(in the rows, 128 means zero)
Each named turn below is shown by a few rows before and after it. Which turns, in which order, take the first row of each later pair to the second? The first pair is answered.
turn Moniz:
93,120,100,110,134,73,105,138,125,102 => 77,147,124,171,133,95,103,117,125,102
118,133,94,103,130,133,111,139,132,134 => 96,134,98,132,131,135,105,121,128,135
134,140,91,76,143,144,149,171,150,157 => 87,113,75,101,155,123,120,151,157,155
100,132,170,144,114,72,158,108,117,128 => 119,144,173,136,116,88,170,112,112,132
turn vovo:
103,154,194,196,112,85,167,71,112,146 => 142,234,129,180,125,129,85,126,88,114
128,155,154,106,108,127,118,126,89,130 => 125,138,161,124,107,128,136,109,97,128
83,94,87,132,147,116,98,124,149,119 => 91,98,74,108,151,110,96,134,135,119
82,133,57,119,149,114,38,172,140,107 => 70,66,99,60,131,52,100,148,145,132
turn vub:
99,69,134,115,164,101,72,122,163,149 => 101,68,125,102,160,111,73,118,170,153
62,118,130,151,127,68,102,94,111,142 => 87,129,77,116,136,82,63,137,114,130
89,135,113,167,135,127,98,117,128,114 => 124,134,82,128,136,144,93,145,132,107
turn saduf:
64,93,111,135,138,87,104,115,127,114 => 81,95,149,124,129,64,130,108,113,114
168,135,121,90,118,88,122,117,107,124 => 180,135,128,85,120,108,126,130,124,129
119,105,187,85,117,50,156,84,110,143 => 167,105,197,88,105,103,187,103,139,155
Pairs:
Each pair is 2 to 3 turns apart.
86,93,147,77,103,51,149,107,108,154 => 66,140,130,215,127,155,85,105,130,134 : saduf, Moniz, vovo
135,70,211,159,114,129,180,89,139,169 => 116,168,116,208,146,181,46,128,96,114 : vovo, saduf
165,110,93,8,128,106,132,173,124,124 => 94,134,215,128,107,87,190,61,95,142 : vub, vub, Moniz
144,146,148,119,114,131,149,127,112,130 => 108,132,147,165,129,137,139,109,124,129 : Moniz, vub, vovo
128,163,100,166,146,161,78,138,116,116 => 133,194,145,135,122,115,105,117,73,117 : saduf, saduf, Moniz
41,118,139,217,141,113,112,72,130,120 => 121,127,218,191,103,130,199,69,133,149 : saduf, saduf, saduf
90,143,119,205,139,178,97,101,119,112 => 152,192,158,170,118,182,138,102,89,115 : saduf, Moniz
160,154,127,174,129,191,139,109,137,131 => 150,116,68,112,138,161,99,145,149,126 : Moniz, saduf, Moniz
128,147,141,175,132,153,139,143,152,141 => 126,104,128,142,135,133,156,148,177,148 : Moniz, Moniz, vovo
184,152,108,62,122,156,121,171,132,118 => 88,126,70,122,150,133,57,146,136,100 : saduf, saduf, Moniz
178,113,156,112,110,134,181,111,131,145 => 172,108,85,72,128,129,117,150,136,121 : vovo, vovo, Moniz
124,147,119,154,141,177,94,126,119,131 => 96,152,128,145,136,130,95,111,93,126 : saduf, saduf
79,95,168,136,95,97,156,74,124,125 => 143,122,179,99,81,119,180,96,115,128 : Moniz, Moniz
